Turns, then the turns between two rows, first turn first; the first pair answered:
J_134:
[-0.94  0.85  0.79  1.51 -1.01  1.47  2.35  1.51  1.20 -3.97  0.27 -2.38
  0.44  1.39  2.32 -0.19  0.62  0.97]  ->  [ 1.34  1.20  3.08  2.07  0.06 -0.04 -0.71  2.62  0.16 -1.50 -1.86 -0.59
 -2.06 -1.93 -2.03 -0.89  0.42  1.67]
[-1.59  0.39 -0.71 -0.05 -0.92  3.47  1.71  0.49  0.65  1.20  1.19  2.38
  1.23  2.21  2.11  1.23 -0.09 -3.02]  ->  [-1.54  1.11  2.34  1.08 -0.07  4.03  1.53  1.87  2.81  0.25 -0.21 -1.37
  0.15  2.08 -0.38  0.77 -0.72 -0.80]
[ 0.93  2.76  0.65 -1.75 -1.33 -4.02 -2.87 -0.92 -0.64 -1.10  1.33 -3.11
 -0.62  1.06  1.04 -0.42  0.93 -1.20]  ->  [ 0.99  2.86  0.63 -1.72 -1.36 -4.06 -2.80 -0.80 -0.75 -0.89  1.06 -3.14
 -0.88  0.78  0.64 -0.46  0.93 -1.08]
J_343:
[ 0.87  1.11  0.23 -1.31  0.82 -0.66 -0.86 -0.40  0.10  0.16  0.16  0.13
 -1.19  0.40 -0.35 -1.58 -1.44  0.68]  ->  [ 1.03  1.13  0.71 -0.74  0.48 -0.44 -0.72  0.14  0.29 -0.55  0.17 -0.10
 -1.55 -0.03 -0.28 -1.36 -1.04  0.99]
[ 1.38  1.41  0.98  1.74 -0.79 -0.03 -1.94  2.92 -2.15  0.50 -1.76  3.01
 -1.64 -3.47 -1.27 -0.16  0.53 -1.61]  ->  [ 0.30  0.22 -0.32 -0.66  1.43 -1.84 -2.94 -0.63 -2.93  2.90 -0.32  3.87
 -0.33 -1.92 -0.90 -0.45 -0.83 -2.80]
[ 2.08  0.24  0.06  0.53  1.38 -0.45 -2.18 -0.19  0.34  2.98 -2.31 -1.97
 -3.19 -2.00 -2.89 -0.80 -0.53  1.07]  ->  [ 2.14  0.14 -0.12  0.74  1.45 -0.89 -2.51 -0.63  0.22  3.16 -2.03 -1.69
 -3.07 -1.80 -2.73 -0.89 -0.76  0.76]
J_783:
[-1.18 -0.88 -2.48 -0.93 -1.30  1.38  1.63  0.97 -0.85  2.14 -0.19 -0.20
  1.72  0.55  0.85 -1.02  0.94 -0.47]  ->  [-1.30 -0.99 -1.52 -1.52  0.04  0.31  0.44  0.09 -0.90  3.81 -0.40 -0.52
  1.33  0.27 -0.69 -1.17  0.18  0.06]
[ 3.10  0.52 -0.20 -0.44 -1.47 -0.53  1.20 -0.55 -4.00 -4.66 -0.95  3.49
 -1.10  0.75  4.62 -0.47 -0.20 -2.05]  ->  [ 0.10 -0.83 -0.96 -2.34  0.40 -0.46  2.08 -3.72 -1.77 -3.08  0.96 -0.19
  2.23  4.14  4.95 -0.45 -2.02 -1.89]
[-0.97  1.48 -0.88  0.40 -3.06 -0.84  1.81  0.31  1.70 -4.36  2.43  1.23
 -0.36  1.36  2.68  0.34  0.09  0.13]  ->  [-2.30  0.31  0.17 -1.25  0.42 -2.46 -0.10 -2.96  3.27 -0.80  2.65 -0.66
  0.78  2.65  0.22 -0.28 -2.16  0.90]
[-0.68 -0.11  0.51 -0.99  1.04 -1.19 -1.56 -2.96  1.50  0.69  1.88 -0.44
  1.95  1.09 -0.99 -0.73 -0.48  0.41]  ->  [ 1.74  0.33  1.12  0.29  0.31 -1.64 -2.69 -0.64 -0.52  0.30  0.42  2.01
 -0.53 -1.59 -2.04 -0.77  0.70  0.14]
Then:
Between the rows of a pair lie two turns.
[-0.46 -0.51  0.02 -1.47  0.09  1.56  0.16 -0.04 -0.48  4.04 -0.99  2.71
  1.34 -1.19 -2.05  1.61  0.96 -0.64]  ->  [-1.16 -0.88 -0.07 -2.16  1.11  1.04  0.23 -0.88  0.01  4.53 -0.47  1.94
  1.83 -0.27 -2.11  1.25  0.43 -0.57] | J_134, J_783
[ 0.59  0.67 -2.59 -0.37 -0.99 -0.14  2.22 -0.12 -0.59 -3.74  1.49  1.36
 -0.52  1.75  4.78  0.40  0.67 -1.17]  ->  [ 1.95 -0.49 -0.13 -1.41  3.15 -3.92 -1.89 -2.70 -1.13  1.43  0.12  1.76
 -2.21 -0.47 -0.98 -1.09 -1.36 -0.62] | J_783, J_783
[ 1.56  1.04 -0.59  1.22 -1.59  0.93  0.20  2.10 -1.38 -0.61 -1.30  2.23
 -1.21 -1.28 -0.15  0.53  0.28 -0.75]  ->  [ 0.22  1.21  0.24  1.35 -1.73  2.04  1.42  2.34  0.17 -2.09 -0.86 -0.43
 -0.28  0.10  0.62  0.68  0.40  0.23] | J_134, J_134
[ 1.63  1.29 -1.19  2.27 -3.48 -0.14 -1.02  5.12 -0.38  0.66 -1.87  5.65
 -2.08 -4.96 -0.57  1.54  3.51  0.43]  ->  [-1.65  1.25  1.81  3.14 -2.35  2.41  0.70  5.44  5.01 -0.62 -1.54 -3.18
 -0.18 -2.47 -2.24  1.26  2.19  3.57] | J_783, J_134
[-0.62 -0.07 -0.43 -0.39 -0.08 -0.01  0.36 -0.49 -0.78 -1.61  1.06  0.60
  2.03  1.73  3.07 -0.07  0.10  0.23]  ->  [-0.03  0.16  2.44  0.62  1.23 -0.25 -0.84  0.57  1.16 -1.09 -0.12 -2.09
  0.29  0.39 -0.62 -0.69 -0.27  2.37] | J_134, J_783
[-0.19  0.35  0.56  1.76 -2.46  2.08 -0.31  3.65 -0.98  0.00 -0.86  2.22
 -1.50 -3.15 -1.61  1.27  1.15 -0.40]  ->  [-1.82 -1.01 -2.61 -1.26 -0.83  0.40  0.10 -0.50 -2.42  1.84  1.71  3.99
  1.28 -0.32  1.53  1.09 -0.15 -2.59] | J_134, J_343
[-3.60  3.68  0.47  0.92 -1.02  3.86 -0.94  0.20 -0.97 -1.72  1.27 -1.21
  1.40 -0.64  4.19  1.38 -2.74 -1.83]  ->  [-0.93  3.73  2.86  0.76  1.42  1.33 -4.60 -0.34 -2.37  1.58 -0.12  0.82
 -1.46 -3.68 -0.35  0.30 -3.65 -1.58] | J_783, J_783
[ 2.47  2.27  1.92 -2.25  3.13 -1.05 -1.12 -1.45  1.62 -2.83  2.13 -2.47
 -1.31 -0.81  0.85 -1.87 -0.03  4.00]  ->  [ 3.88  2.30 -0.43 -1.63  0.32 -0.54 -0.40 -0.09 -1.01 -4.19  2.26  1.67
 -1.67 -1.98  3.33 -1.29  1.52  2.04] | J_134, J_783
[ 1.17  0.27  1.18  0.04  1.45 -1.61 -0.34 -0.23 -0.19 -0.34  0.25  0.69
 -1.66 -0.80 -0.76 -1.14 -0.62  0.95]  ->  [-0.06 -0.15  0.01 -0.52  0.86 -0.80  1.57 -0.69  0.47 -1.34  1.31 -0.16
  0.04  1.06  1.85 -0.79 -0.77  0.72] | J_134, J_134
[-1.73  0.54  1.66  0.75 -0.56  0.87  2.52  0.94  3.05 -4.58  0.77 -5.32
 -0.67  2.13  1.97 -1.20  0.08  2.24]  ->  [ 1.81  0.52  4.18  1.48  1.24 -1.84 -1.70  1.63  0.46 -1.91 -1.69 -1.99
 -4.61 -2.16 -3.01 -2.41 -0.02  2.21] | J_783, J_783
[-2.20  0.40 -2.92  0.94 -1.58  1.29  0.58 -1.92 -1.22 -1.37  0.80  3.98
  1.63  0.42  0.89  0.16 -0.67 -0.77]  ->  [-1.32  0.14 -1.75  0.72  0.16 -0.21 -1.44 -3.04 -1.38  0.87  0.09  4.29
  0.45 -0.76 -2.16 -0.60 -1.05 -0.59] | J_783, J_783
[ 0.35  0.06 -1.76  1.91 -2.45  2.93 -0.21  4.11  0.98  1.19 -2.01  1.98
 -1.14 -2.14 -2.41  2.47  1.38 -0.73]  ->  [-1.28  0.04 -2.42  1.43 -3.22  3.98  1.77  3.41  1.94 -0.38 -0.80  0.32
  0.37  0.00  0.06  2.78  1.48 -0.71] | J_134, J_134
[-3.36  2.42  0.34 -0.15 -3.95  5.76  2.18  3.05  2.56  2.10 -0.91 -0.03
  2.51 -1.25 -1.13  1.39  2.94 -0.41]  ->  [-3.08  1.60  1.21 -1.59 -0.72  3.17 -0.98  0.40  1.92  6.60 -1.52  0.73
  2.23 -2.45 -4.71  0.57  1.35 -0.57] | J_783, J_134
[ 0.33  1.32  1.95 -2.02  1.05 -2.12 -0.77  0.98  2.30 -0.29 -0.62 -1.66
 -1.84  0.00 -2.71 -1.75 -1.49  2.74]  ->  [ 2.41  1.87 -0.99 -2.05 -1.36 -2.11 -0.54  1.79 -1.20 -0.69 -0.61  3.86
 -2.74 -1.46  0.35 -0.78  0.27  0.51] | J_783, J_134
[-0.10  0.15  0.18 -0.24  0.81  0.83 -0.93  0.89  1.06  1.43 -0.77 -1.41
  1.04 -0.61 -2.94  0.56 -1.68 -0.22]  ->  [-0.75 -0.14 -2.27 -1.09  0.21  1.32  0.40 -0.04  0.55  1.04  0.69 -0.43
  2.61  0.85 -0.31  0.83 -1.23 -1.47] | J_134, J_134
[ 1.32  0.60  2.22  2.49 -0.95 -0.13 -0.44  3.09 -1.02  1.23 -1.77 -0.44
 -2.98 -1.96 -1.99 -0.97  0.95 -0.99]  ->  [-2.78 -0.31  0.98  0.72  0.03  1.00  1.84  0.12  1.86  1.67  0.85 -4.76
  1.13  2.31  0.10 -0.20 -0.44 -0.85] | J_783, J_783
[ 1.78 -1.18 -1.43 -1.59 -0.56 -0.15 -1.38 -0.02  0.55  2.16  0.94  0.79
  0.77 -0.59  0.95  0.41  0.72 -0.60]  ->  [ 1.51 -0.76  0.61 -0.74 -0.34  0.64 -1.36  0.95  2.70  1.13  0.62 -2.30
  0.49 -0.17 -0.53  0.10  0.57  1.00] | J_134, J_134
[ 1.55 -0.78 -3.02 -1.65 -0.27 -2.17 -2.08  0.30 -0.88  1.34 -0.02  2.66
 -2.05 -1.74 -2.07  0.10 -4.26 -1.54]  ->  [-0.20  0.20 -3.33 -0.16 -3.08  1.44  2.10  3.06  1.15 -3.78  0.54 -0.87
 -1.06  0.66  1.45  0.95 -3.02 -0.68] | J_783, J_134
[-0.14  0.39 -1.98 -0.17 -1.17 -0.08  3.30 -0.98 -4.01 -0.38 -1.05  3.88
  0.03 -1.67  1.59  1.12  1.95 -0.78]  ->  [ 0.04  1.45  2.62  1.93 -0.10  1.09  2.86  1.58 -0.67 -1.73 -2.50 -1.73
 -1.59 -2.52 -2.49  0.23  1.32  2.85] | J_134, J_134
[ 0.03  0.45  1.47  0.42 -0.72  0.99  0.61  0.40  3.09 -4.33  0.02 -1.39
  0.38 -0.60  1.74 -1.33 -0.38  1.69]  ->  [ 1.42 -0.27  2.04 -0.46  2.20 -1.71 -2.61 -1.60  1.59  0.30 -0.60  1.18
 -0.76 -2.60 -1.57 -2.10 -1.36  0.75] | J_783, J_134
[-1.78 -0.81  1.22  0.27  2.53  1.54  0.86 -0.29  3.44  0.44  0.10 -4.79
  0.52  0.94 -1.86  0.31 -0.86  1.95]  ->  [ 1.73  0.50  0.97  2.49 -1.01  2.07  0.84  4.02  1.05 -2.27 -1.64 -0.99
 -2.40 -2.28 -1.38  0.41  1.45  1.67] | J_783, J_783
[ 3.26  0.44  2.16  0.98 -1.50  0.27 -1.16 -1.15 -0.31 -1.50 -0.06  0.00
 -3.35  0.22 -1.92 -2.36 -1.10  1.02]  ->  [ 0.78 -0.17  1.01 -0.01 -1.53  1.32  0.83 -2.40  1.37 -1.83  1.49 -2.38
 -0.73  3.38  0.34 -1.94 -1.80  1.20] | J_783, J_783
[-1.97 -0.93 -2.69 -2.54  3.40  3.86 -3.29 -2.17  0.50  5.79 -1.43  0.35
  3.12 -0.08 -0.41  1.10  1.22 -1.08]  ->  [-0.09  0.59 -3.67 -0.27 -0.71  5.73 -1.37  2.45 -1.23  1.60 -2.10  3.17
  1.74 -1.87  2.42  2.09  4.25 -1.68] | J_783, J_783
[ 0.55  1.77  5.17  2.49  1.30  1.87 -2.69  2.32  2.09  2.04 -3.72 -4.52
 -0.73 -1.57 -6.96  0.00 -0.33  2.65]  ->  [-2.16  2.29  2.70  2.97 -2.59  5.24  2.27  3.80  3.33 -2.34 -1.96 -6.28
  2.37  2.04 -0.99  1.58  0.95  2.19] | J_783, J_783
[-4.00 -0.89 -0.24 -0.67  2.41 -0.73 -2.86 -2.35  0.04  3.44  0.50 -2.54
  1.99  2.48 -3.49  0.10 -2.22  0.65]  ->  [-0.64 -0.19 -0.19 -0.23  2.10 -2.92 -4.75 -1.38 -3.16  3.74 -0.75  1.72
 -0.93 -0.48 -4.22 -0.50 -1.39 -0.24] | J_783, J_343
[ 1.65  1.61  0.55  0.28 -0.44 -1.45 -0.53 -0.17 -0.32  0.46  0.14 -0.07
 -1.30 -1.75 -0.34 -1.56  0.33  0.05]  ->  [-0.39  1.56 -0.10 -0.34 -0.38 -0.30  0.85 -1.15  0.88  0.03  1.31 -1.85
  0.82  0.55  1.55 -1.01  0.04  0.07] | J_783, J_783
[-0.49 -0.54  2.95  1.46  3.37  0.54 -1.21  0.26  1.79  2.83 -1.71 -2.11
 -1.28  0.26 -5.03  2.01  0.31  3.11]  ->  [-1.61  0.55  0.89  2.63 -1.17  3.82  2.88  3.18  1.68 -2.34 -0.67 -2.16
 -0.34  1.52  0.14  3.30  2.78  2.49] | J_783, J_783
[-1.06  2.16 -1.28  1.07  0.64  1.19  1.81  1.67  2.02 -0.71 -1.10 -2.33
  0.79  0.11  0.87  1.63  2.18  1.25]  ->  [ 0.04  1.51 -0.79 -0.08  3.07 -1.25 -1.10 -0.23  0.59  3.27 -1.57 -0.42
 -0.12 -1.35 -2.17  0.92  1.07  0.18] | J_783, J_134
[-1.64 -0.41 -2.55 -2.11 -4.63 -1.51  2.38  2.59 -1.70 -1.94  0.85  1.27
  0.84  0.72  4.26  0.08 -0.58 -2.21]  ->  [ 1.01  0.30  2.15  0.37 -2.79 -2.35 -0.88  4.93 -1.14 -0.48 -2.14 -0.03
 -3.07 -3.24 -2.42 -1.01 -0.66  0.53] | J_134, J_134
[-0.81 -0.05 -1.54 -1.53  1.43 -1.33  1.35 -2.74  0.33 -0.38  1.77 -0.37
  1.46  2.18  2.50 -0.54 -1.30 -0.25]  ->  [ 1.66  0.82  2.42  0.48  2.10 -1.79 -0.62  0.05  0.43 -0.81 -0.96 -1.32
 -2.20 -1.05 -1.85 -1.44 -0.84  1.53] | J_134, J_783
[ 0.76 -0.69  0.06  1.89 -1.56  2.56  0.76  1.31  0.11  4.65 -1.19  0.52
  0.37 -2.02 -2.29  2.19 -0.78 -1.50]  ->  [-0.60 -0.87 -0.40  1.32 -1.62  3.38  1.96  0.60  1.04  3.96  0.06 -1.04
  2.04  0.08 -0.79  2.41 -0.96 -1.56] | J_783, J_783
[-2.25  0.15  6.20 -1.38  3.34 -1.84 -1.27 -3.40  1.53 -1.25 -0.77 -3.36
 -0.84  1.17 -2.88  2.50  0.09  3.07]  ->  [ 1.22  0.50  1.90 -1.44 -0.05 -3.05 -1.89 -2.50 -4.68 -1.32 -0.48  6.44
 -2.35 -1.34  0.74  3.40  2.53 -0.79] | J_783, J_134
[ 2.23  0.44 -1.80 -2.20 -1.23 -3.23 -1.65 -2.72 -2.90  1.81  0.06  6.04
  0.38 -3.86 -0.82 -0.53 -0.45 -2.36]  ->  [-1.33  2.07 -0.24 -0.02 -4.25  2.01  4.06  0.74  2.66 -5.41  1.17 -2.60
  2.58  0.09  3.07  0.21  0.70  0.43] | J_783, J_134
